Look-ups in named tables: a row name and a column name give one cell, copied from the table.

Table Nuvuf
|  | Lefo | Ramumav |
|---|---|---|
| Guze | 2.876 | 5.923 |
| Bavi | 5.317 | 8.045 |
| Seb | -5.440 | -4.738 |
| Fenad | 5.516 | 2.142 |

What is the Ramumav of Bavi in Nuvuf? 8.045
What is the Ramumav of Seb in Nuvuf? -4.738
What is the Lefo of Fenad in Nuvuf? 5.516
What is the Lefo of Guze in Nuvuf? 2.876
What is the Ramumav of Guze in Nuvuf? 5.923
What is the Lefo of Seb in Nuvuf? -5.440
What is the Ramumav of Fenad in Nuvuf? 2.142
What is the Lefo of Bavi in Nuvuf? 5.317

Basina.tsv
	Vezik	Ped	Tuv	Sal	Kop
Lelon	121	243	79	6	72
Totopu	141	185	121	94	117
Vogap	172	158	147	167	171
Fida	106	107	183	166	147
Fid	146	191	122	91	119
Potine	164	170	161	154	153
Nug	93	85	190	171	152

Tuv of Totopu = 121
Kop of Totopu = 117
Vezik of Vogap = 172
Sal of Nug = 171
Tuv of Potine = 161
Vezik of Lelon = 121
Sal of Fida = 166
Vezik of Fida = 106
Kop of Nug = 152
Ped of Totopu = 185
Tuv of Fid = 122
Kop of Potine = 153
Tuv of Fida = 183
Sal of Potine = 154
Tuv of Lelon = 79
Tuv of Nug = 190
Sal of Lelon = 6
Ped of Nug = 85
Vezik of Nug = 93
Ped of Lelon = 243

Table Fug
         Kefa  Nedapa  Suf  Geb  Dop  Boz  Rofu  Zot
Nizo      151      82  128  133   53  186   145  126
Zusakab   109     104  129  202   57  130   124  105
Vid       175      88  182  104  130   62   144  127
Mer       133     139  188  200  157  156    85  117
Pipudem   159     126  163   98  146   37   123  119
Nurupar    99      75  108  173   95  145   195  143
Vek       161     141  204  156  160  103    75  111
Bet        71     163  104  160  194   92   144  141
Nit       118     146  108  157   94  220   102  122
Pid       109     167  111  174   82  164    70   97
Ramez     157     112  191  178   93  107    85   98

Suf of Nurupar: 108
Zot of Nurupar: 143
Rofu of Nizo: 145
Kefa of Nurupar: 99
Suf of Zusakab: 129
Dop of Bet: 194
Rofu of Bet: 144
Nedapa of Pid: 167
Zot of Nit: 122
Dop of Mer: 157
Geb of Vek: 156

Table Zerukin
	Nom	Zemum	Vena	Todobi	Lizekev
Tizeris	-0.7	0.3	0.3	-0.7	-0.7
Niz	0.1	-0.3	-0.3	0.2	0.1
Minib	0.3	-0.4	-0.4	0.5	0.3
Gateti	-0.2	0.0	0.0	-0.1	-0.2
Tob	0.8	-0.8	-0.8	0.9	0.8
Mepadot	-0.8	0.4	0.4	-0.7	-0.8

What is the Vena of Niz in Zerukin?
-0.3
What is the Vena of Tizeris in Zerukin?
0.3
What is the Nom of Niz in Zerukin?
0.1
What is the Nom of Tob in Zerukin?
0.8
What is the Nom of Gateti in Zerukin?
-0.2
What is the Zemum of Tizeris in Zerukin?
0.3
What is the Zemum of Tob in Zerukin?
-0.8
What is the Nom of Minib in Zerukin?
0.3
What is the Lizekev of Mepadot in Zerukin?
-0.8
What is the Zemum of Minib in Zerukin?
-0.4
What is the Todobi of Gateti in Zerukin?
-0.1
What is the Todobi of Mepadot in Zerukin?
-0.7
What is the Zemum of Gateti in Zerukin?
0.0
What is the Vena of Mepadot in Zerukin?
0.4
Row with the largest Nom: Tob

Table Ror
cols = Lema, Bofi, Bev, Tivem, Nud, Kiges, Gutip, Dagal, Mefo
Gasit: [51, 69, -25, -4, 56, -67, -14, 74, -10]
Gotad: [38, 57, 8, -70, -59, -40, -65, 71, -22]
Kurezu: [46, 11, -63, 30, -17, -23, -61, -33, 52]
Feg: [39, 51, -44, 65, 33, -39, 66, 59, 23]
Bib: [-68, 60, 22, -7, 50, -62, -6, -10, -32]

Bofi of Feg = 51
Kiges of Bib = -62
Gutip of Kurezu = -61
Tivem of Gasit = -4
Dagal of Kurezu = -33
Lema of Gasit = 51
Dagal of Bib = -10
Gutip of Feg = 66
Nud of Gasit = 56
Nud of Gotad = -59
Dagal of Gasit = 74
Mefo of Feg = 23

Zavuluk
|  | Zeninu | Vigaso | Dodapa | Luvid |
|---|---|---|---|---|
| Geke | -214 | 520 | 253 | 17 |
| Zer | 474 | -356 | 415 | 521 |
| Sivur | 851 | 424 | 7 | 385 |
| Bosivap | -369 | 566 | 317 | -112 |
| Zukodil | -320 | -468 | 485 | 338 |
| Pedi | -421 | 189 | 342 | 147 |
| Piv | 967 | 489 | 248 | 298 |
| Vomal | 605 | -547 | 297 | 622 |
| Timul | -17 | -392 | 403 | 387 |
| Gemal | 689 | 723 | 172 | 163 |
| Nen | 621 | -377 | 285 | 731 |
| Peke | -256 | 602 | 78 | 45 |

Sivur, Vigaso: 424
Peke, Dodapa: 78
Vomal, Vigaso: -547
Sivur, Dodapa: 7
Gemal, Dodapa: 172
Pedi, Vigaso: 189
Peke, Luvid: 45
Bosivap, Vigaso: 566
Nen, Zeninu: 621

